One vector is turned by the same rotation once a step. Each row is the vector after some number of steps, and that number follows the row.
The counts run from 0 to 231.
[114 158 139 113  95 158 136 126 108 141 138 138 137 118 111  94 143 142
 175 145 118 120 147 146 139 189 151 137 130 104 114 132 145 135 152 154
 167  87 132 130 170 189 154 133 110 151 148  90 130 154 160 139 128 167
  62 118 141 136 155 144 117 156  54 108 135] -> 201
[109 152 129 102  98 161 158 121 107 135 137 140 113 102 128 106 139 132
 177 162 118 136 154 149 128 186 129 137 116  86  99 113 143 130 148 130
 140  68 147 123 162 162 144 145 111 111 177 101 126 146 163 128 122 168
  66 124 133 134 173 148 111 132  68  97 148] -> 99
[117 131 102 104  88 155  91 155  90 164 149 121 116  95 137 131 130 147
 172 151 122 125 166 139 151 192 159 124 124 111 145 124 150 132 147 142
 144  71 171 133 145 156 139 117 111 131 162  89 146 148 146 122 153 170
  71  96 127 117 169 159 116 133  88 104 146] -> 230
[ 85 158 131 139 100 149 148 120 102 142 152 146 143  96 133  95 121 145
 172 135 122 122 146 139 156 198 133 132 104  88 106 137 136 124 159 157
 141  80 133 119 171 175 143 131 121 123 155 101 155 144 153 126 126 139
  63 101 152 133 165 158 101 135  67 110 132] -> 57
[ 99 152 117  87  98 172 126 124 102 138 156 117 117  96 120 115 143 130
 162 160 124 144 147 159 130 196 152 128 129 102 127 128 144 140 144 150
 152  77 138 122 154 164 155 134 119 139 168  83 160 148 165 133 127 161
  84  83 105 115 167 137 119 149  80  90 143] -> 21
[105 121 122  98  90 137  85 148  84 148 181 112 114  90 133 128 136 130
 165 148 115 111 153 140 146 188 154 119 118 113 116 144 140 137 156 168
 138  92 145 110 155 166 113 128 128 136 146  95 155 153 143 129 135 166
  60  82 124 128 153 159 113 109  76 104 138] -> 86
[ 98 137 128 101  93 152 122 146  80 133 154 135 102 102 126 116 136 156
 178 150  91 125 146 142 124 173 122 136 109  72 126 115 149 119 142 153
 139  86 154 137 157 141 121 149 107 122 163  93 133 138 158 121 123 170
  44 114 107 117 163 159 119 125  77 106 148] -> 119
[ 83 136 115 106 101 156 105 137  87 139 184 112 125  86 120 119 123 155
 166 134 112 124 139 143 147 185 131 126 110  89 130 136 133 132 148 175
 134  91 138 124 164 158 134 139 127 133 155  94 172 146 147 114 127 147
  63  73 111 115 164 156 118 130  84  99 142] -> 59
[ 84 153 142 125  94 140 143 119 104 118 149 149 138 104 137  99 134 142
 160 145 123 112 137 155 143 202 142 131 100  89 126 136 138 131 158 158
 146  87 127 117 163 163 139 142 117 128 163  90 165 158 160 146 132 145
  65 100 124 127 159 158  95 135  68 107 121] -> 116
[116 145 106  98  96 162 108 140 101 143 144 121 132  99 137 122 140 140
 170 156 131 130 161 151 145 203 166 131 129 115 136 126 148 143 141 144
 151  83 151 127 142 171 159 123 112 137 164  88 159 159 151 132 154 165
  80  92 129 110 173 154 110 151  85 100 145] -> 229
[ 97 143 110 106  91 162  95 138  93 164 165 119 114  83 132 127 121 136
 164 142 127 132 153 146 150 194 148 116 125 106 135 123 132 138 152 151
 135  71 158 117 155 161 139 125 122 139 169  86 158 150 148 119 135 158
  84  76 124 118 175 145 119 131  92  92 132] -> 155
[102 155 119 110 109 157 142 122 105 152 149 142 147 103 134  94 135 131
 172 137 121 127 158 145 133 184 144 136 137  90  92 126 133 123 145 144
 148  83 129 121 172 179 167 135 129 121 155 102 147 161 152 124 132 175
  64 121 153 128 163 149 120 130  64  98 155] -> 206
[ 86 148 123  96  95 161 115 130  96 124 165 124 126 101 121 106 136 153
 164 147 110 130 137 163 127 193 142 133 120  86 141 129 147 134 139 170
 153 102 134 127 157 160 151 144 117 150 163  81 162 149 163 138 128 157
  65  84 100 105 165 143 116 152  83  98 132] -> 197
[103 144 112 111  85 154  89 145 100 167 160 127 122  94 125 120 125 150
 162 145 129 128 145 151 148 190 156 125 133 115 145 126 141 135 148 155
 147  75 162 130 156 169 144 115 120 148 165  83 154 145 149 128 144 164
  76  86 126 117 174 146 120 140  87  98 133] -> 75
[114 129 116 103 104 144 125 139  93 160 152 135 118  90 143 121 132 124
 181 145 116 114 165 134 141 183 136 131 113  95  90 129 133 119 158 133
 126  70 153 115 159 165 125 136 123  99 153 110 131 160 144 114 139 175
  52 113 147 137 159 165 117 107  68 103 155] -> 29
[110 145 134 136  86 142 140 133  97 133 137 146 134 106 144 110 134 147
 185 153 120 117 149 133 159 198 141 137  98  97 115 132 150 131 161 147
 139  77 145 122 153 155 128 136 105 101 148 101 139 147 147 135 135 150
  57 121 155 128 164 174  91 125  59 123 144] -> 35
[101 134 117  95 100 153  87 148  92 159 162 118 120  95 117 117 134 140
 160 137 116 114 157 147 133 179 156 119 138 108 129 129 137 120 150 161
 151  85 151 136 166 179 137 132 126 159 155  89 138 155 151 122 146 180
  61  92 118 125 153 142 128 137  81  89 127] -> 203
[110 119 107  99  99 145  99 151  88 164 165 118 109  83 133 130 128 125
 168 143 117 113 163 133 147 181 142 120 118 104 112 132 131 125 157 144
 131  67 162 116 153 168 120 130 125 121 153 108 138 155 144 109 145 177
  60  92 134 136 155 158 124 106  84  96 145] -> 28
[103 127 131 106  90 131  81 159  81 146 168 119 112 104 122 122 139 153
 169 143  98 106 145 142 141 175 143 123 121 101 135 137 147 129 150 176
 144  95 145 135 155 159 117 129 115 146 145  90 135 146 151 133 133 173
  46 101 116 124 149 158 117 120  68 115 132] -> 65
[110 148 110  87  96 160 107 134 101 140 158 124 139 109 136 120 145 140
 163 152 126 129 156 162 129 191 162 132 138 103 127 131 152 137 134 147
 153  92 140 125 147 169 163 128 122 138 161  87 166 166 152 134 147 173
  76  93 118 104 165 149 119 139  76  96 157] -> 149
[105 129 115 105  94 145  82 156  83 148 177 105 120  92 120 127 136 140
 169 143 109 121 150 132 156 186 155 124 126 117 118 145 148 135 151 176
 145  91 146 119 158 174 124 127 118 143 139  93 145 142 141 118 137 159
  61  83 131 120 149 159 118 125  70 110 147] -> 6
[100 148 129 128  91 147 127 132  97 125 154 136 154 104 139 106 138 159
 171 140 126 115 145 146 152 202 158 140 106  98 134 144 148 136 151 164
 154  99 134 130 150 171 146 136 115 133 148  93 175 159 147 139 144 147
  67  96 135 112 161 160  94 148  66 114 138] -> 191
[120 143 113 127  83 143 112 150  89 165 155 135 132  98 138 117 123 153
 188 138 108 128 155 128 149 179 138 133 122 102 108 127 150 127 147 149
 136  78 155 131 153 160 142 129 115 113 151  99 131 138 140 114 138 171
  52 118 162 112 173 173 117 118  70 120 163] -> 210
[117 127 112 103  87 149  98 147  90 132 149 125 118 101 141 131 141 156
 169 159 121 113 155 150 143 203 160 128 114 102 157 131 154 136 147 154
 148  89 159 134 135 151 132 128 109 134 161  81 158 159 152 138 152 161
  62  94 110 109 168 158 103 135  86 108 137] -> 171
[112 123 112 104  93 149 101 152  77 143 165 108 105  92 123 136 136 140
 182 153 104 130 152 126 156 189 149 127 118 108 118 137 150 139 154 162
 138  80 154 117 148 158 113 137 103 125 143  98 139 133 147 111 130 162
  62  89 129 124 159 161 115 122  74 111 152] -> 161
[104 138 126 121 113 143 140 135  94 148 148 140 131 100 133 105 128 131
 177 136 111 107 162 126 151 183 136 132 108  94  90 134 130 122 162 147
 140  75 142 123 175 178 129 140 123 115 150 114 130 152 150 113 137 171
  45 116 150 147 157 162 114 120  60 105 136] -> 184
[112 161 126 130  86 156 133 125 112 156 133 145 138 103 135 100 129 137
 178 151 139 133 153 149 155 198 158 135 124 113 114 127 147 135 154 142
 152  69 141 122 162 179 161 120 114 132 166  90 145 152 151 140 138 158
  81 111 158 128 172 154 106 142  63 109 142] -> 153
[126 134 115 104  77 138  95 153  86 145 156 129 110 104 149 131 140 151
 177 164 109 121 154 151 137 187 142 132 115  96 138 123 160 138 144 149
 135  85 160 127 139 139 126 129 107 115 159  88 136 152 151 133 141 170
  59 116 119 109 165 166 108 116  75 117 153] -> 92
[119 142 112  97  85 146  98 151  90 157 149 138 118 109 141 120 137 155
 178 146 106 124 155 150 123 171 135 134 133  83 123 111 153 119 129 143
 143  91 153 142 151 150 147 133 117 121 159  91 132 154 152 122 143 191
  51 124 127 112 167 164 127 122  76 110 161] -> 71
[122 139 121  91  89 147 121 141  92 154 148 140 111 103 147 117 139 135
 174 157 110 116 161 152 118 178 134 131 128  87 104 114 150 124 141 131
 136  79 152 122 151 153 140 136 119 110 167 100 126 161 156 127 140 192
  56 127 133 123 163 162 122 109  70 101 155] -> 226
[115 156 118 127  96 152 136 140 102 150 141 143 153 104 138 106 129 151
 186 134 119 133 161 131 151 186 140 142 122  91 104 129 143 127 151 145
 152  83 143 133 160 171 159 130 115 117 147 101 142 152 145 116 135 166
  59 124 168 119 171 166 113 137  62 120 164] -> 131
